0: tensor([163, 201, 142, 126, 169, 143, 115,  84, 143, 140, 107, 160, 122, 149,  71, 134, 212, 125, 137, 139, 209,  99,
        108,  61, 163, 191,  58, 131,  29, 111,  81, 148])
1: tensor([120, 110, 134, 127, 107, 147, 135, 116, 129, 194, 119, 121, 127,  64,  86, 141, 145,  89, 137, 177, 100, 142,
        147, 111,  85, 136, 169, 121, 153, 152, 128, 144])
2: tensor([145, 156, 127, 125, 133, 125, 118, 138, 139, 115, 108, 138, 122, 156, 178, 118, 176, 108, 114, 138, 183, 116,
        138, 110, 160, 172,  65, 134,  94, 127, 127, 164])
3: tensor([ 89,  48,  69, 134, 141, 142, 114, 185, 158,  62, 183, 119, 150, 117, 146,  56,  27, 110, 113, 106,  79, 179,
        153, 241, 138,  79, 182, 221, 211, 105, 188, 156])
4: tensor([170, 207, 101, 141, 139, 137,  88, 102, 176, 162, 188, 137, 187, 161, 236, 114, 255, 104, 120, 144, 152, 141,
         65,  71, 121, 247, 124, 131,  19, 166, 245, 203])
5: tensor([116, 134,  92,  54, 201, 165, 179, 149, 126, 123,  96, 137,  44, 151,   7, 158,   0, 157, 158, 110, 217, 102,
        148, 101, 147,  82,  65, 183, 140,  69,   4, 104])
6: tensor([154,  80, 171, 147,  78, 187, 140, 106, 105, 255, 160, 128, 236,  65,  77, 255, 164,  85, 207,  62,  14, 149,
        115,  90,  34,  57, 255,  47, 187, 207, 172,  71])
7: tensor([106,  86, 131, 117, 169, 125, 144, 178, 146,   9, 121, 118,  50, 116,  97,  63,   0, 140,  60, 190, 140, 144,
        172, 192, 141,  80, 115, 210, 223,  39,  89, 160])
8: tensor([131, 139,  92, 130, 119, 137, 128, 174, 175,  56, 167, 152, 116, 158, 150,  67,  95, 157, 100, 148, 121, 151,
        154, 201, 171, 129, 122, 174, 151,  91, 175, 150])
9: tensor([146,  91, 189, 128, 188, 180, 148,  86, 110, 215, 109, 124, 126,  40,  42, 206,  80, 107, 148, 189, 115,  71,
        127,  87,  67,  90, 127, 107, 198, 140,  25,  95])
10: tensor([166, 124, 157, 142, 106, 145, 108, 116, 152, 127, 125, 120, 143, 105, 134, 127, 131, 127, 121, 159,  81,  95,
        141, 129, 109, 126, 148,  89, 135, 144, 109, 123])
11: tensor([118, 200, 121, 113, 171,  73, 126, 137, 116,  43,  98, 158,  76, 154, 131,  88, 129, 156, 136, 151, 207, 101,
        130, 114, 192, 170,  29, 172,  60,  95,  94, 120])
12: tensor([173, 251, 166, 122, 184, 118, 145,  39,  74, 170,  70, 124, 120, 200, 143, 216, 234, 147, 112, 100, 214,  95,
         45,   2, 129, 168,  94,  54,   0, 152,  35,  86])
13: tensor([165, 179, 163, 149, 201, 154, 157,  98,  81, 118,  56, 137,  48, 122,   0, 189,  47, 176, 156, 122, 186,  82,
        133,  62, 124,  81, 116, 112, 130,  65,   0,  60])
14: tensor([ 80,  67,  76, 129, 116,  90, 129, 145, 135,  77, 130, 126, 105, 113, 129,  80,  83, 153, 138, 149,  98, 174,
        148, 174, 146, 120, 148, 184, 156, 106, 143, 120])
15: tensor([105, 202, 108, 128, 154,  96, 135, 127, 101, 117,  74, 160, 104, 195, 143, 142, 201, 167, 185, 154, 183,  70,
        109,  56, 180, 167,  28,  92,  10, 159,  57, 112])
16: tensor([127, 150, 136, 137, 108, 121, 153, 136,  98, 149, 120, 138, 147, 128, 151, 146, 192, 131, 141, 109, 124, 104,
        117,  90, 123, 110, 121,  87,  85, 132, 122, 103])
17: tensor([ 70,  49,  97,  83, 118,  98, 137, 163, 156,  14, 127, 116,  52, 119,  87,  60,   0, 135,  87,  92, 100, 154,
        181, 243, 173,  55, 109, 188, 245,  52,  94, 108])
18: tensor([133, 118, 164, 131, 122, 145, 115, 127, 126, 116, 127,  86, 114, 128, 109, 150,  66, 138, 104, 131,  79, 132,
        123, 158, 121,  92, 153,  83, 192, 100,  92, 111])

tensor([124,  61, 131, 156,  59, 136, 129, 166, 163, 118, 207, 110, 158,  79, 124,  96,  86, 126, 121, 124,  31, 193,
        127, 207, 103,  88, 202, 162, 220, 112, 227, 142]) 3 14
tensor([135, 127, 141, 102, 144, 166, 121, 154, 136,  37, 109, 132, 113, 166, 106, 116,  52, 157,  97, 169, 161, 129,
        152, 169, 162, 122,  83, 141, 121,  93,  78, 147]) 8 18
tensor([ 85,  87,  98, 109, 168,  88, 123, 174, 162,  44,  82, 119,  67, 126, 159,  83,  56, 133,  94, 187, 151,  87,
        153, 126, 175, 143,  51, 147, 112, 132,  64, 148]) 11 14
tensor([115,  67, 137, 128, 131, 133, 125, 158, 117, 124, 128,  90, 133,  83,  98, 118,  51, 122, 134,  64,  87, 157,
        174, 201, 135,  71, 156, 135, 231,  66, 149, 124]) 18 14
tensor([179, 153, 188, 170,  85, 162, 156,  59,  81, 255, 115, 113, 139,  67,  77, 255, 202, 103, 164, 115, 110,  99,
         96,  24,  27, 126, 207,  27, 135, 188,  92,  82]) 6 1
tensor([109, 164, 115, 106, 145,  95, 128, 137, 117,  44, 115, 145, 113, 163, 215,  54, 174, 153,  91, 194, 157, 121,
        113, 118, 174, 209,  68, 134,  33, 127, 149, 189]) 2 11
tensor([162,  85, 148, 137,  68, 187, 140, 126, 162, 160, 195, 139, 170,  84, 108, 113, 145, 110, 128, 101,  77, 166,
        106, 180,  91, 124, 202, 171, 216, 101, 245, 168]) 1 10
tensor([135, 173, 144, 139, 156, 112, 120,  99, 125, 184,  87, 122, 140, 126, 129, 179, 184, 110, 156, 147, 150,  60,
        113,  58, 106, 152,  97,  69,  74, 185,  69, 112]) 16 0
tensor([125,  61,  88, 127, 145, 138, 127, 192, 196,  65, 181, 145, 129,  95, 151,  67,  40, 134, 113, 140, 116, 150,
        144, 229, 139, 125, 126, 237, 211,  69, 179, 172]) 3 8
tensor([176, 158, 165, 189, 108, 172, 130,  55, 125, 255, 138, 126, 144,  70,  47, 250, 217, 111, 164, 111,  98, 124,
        104,  23,  11, 139, 199,  24, 123, 185, 114,  98]) 6 1
tensor([107,  98, 107, 118, 143, 128, 135, 127, 175, 114, 140, 151, 109, 114,  77, 100, 114, 149, 155, 155, 122, 117,
        114, 150, 147, 164, 122, 176, 138, 104, 137, 147]) 14 8
tensor([107, 207, 152, 110, 204, 125, 130, 105,  81, 101,  48, 120, 102, 200, 118, 159, 137, 149, 126, 148, 201,  94,
        121,  46, 155, 143,  73,  40,  41, 145,   0,  89]) 15 12
tensor([115, 150, 107, 112, 158,  85, 107, 127, 120, 120,  65, 124, 125, 155, 164, 128, 164, 111, 133, 112, 201, 107,
        163,  83, 141, 165,  36, 106,  67, 151, 110, 134]) 2 15
tensor([116,  20, 116, 107,  64, 149, 127, 182, 175,  14, 211, 106, 153, 107, 153,   7,  19, 125,  86, 141,  55, 162,
        145, 255, 149,  90, 171, 217, 239,  55, 212, 179]) 3 8
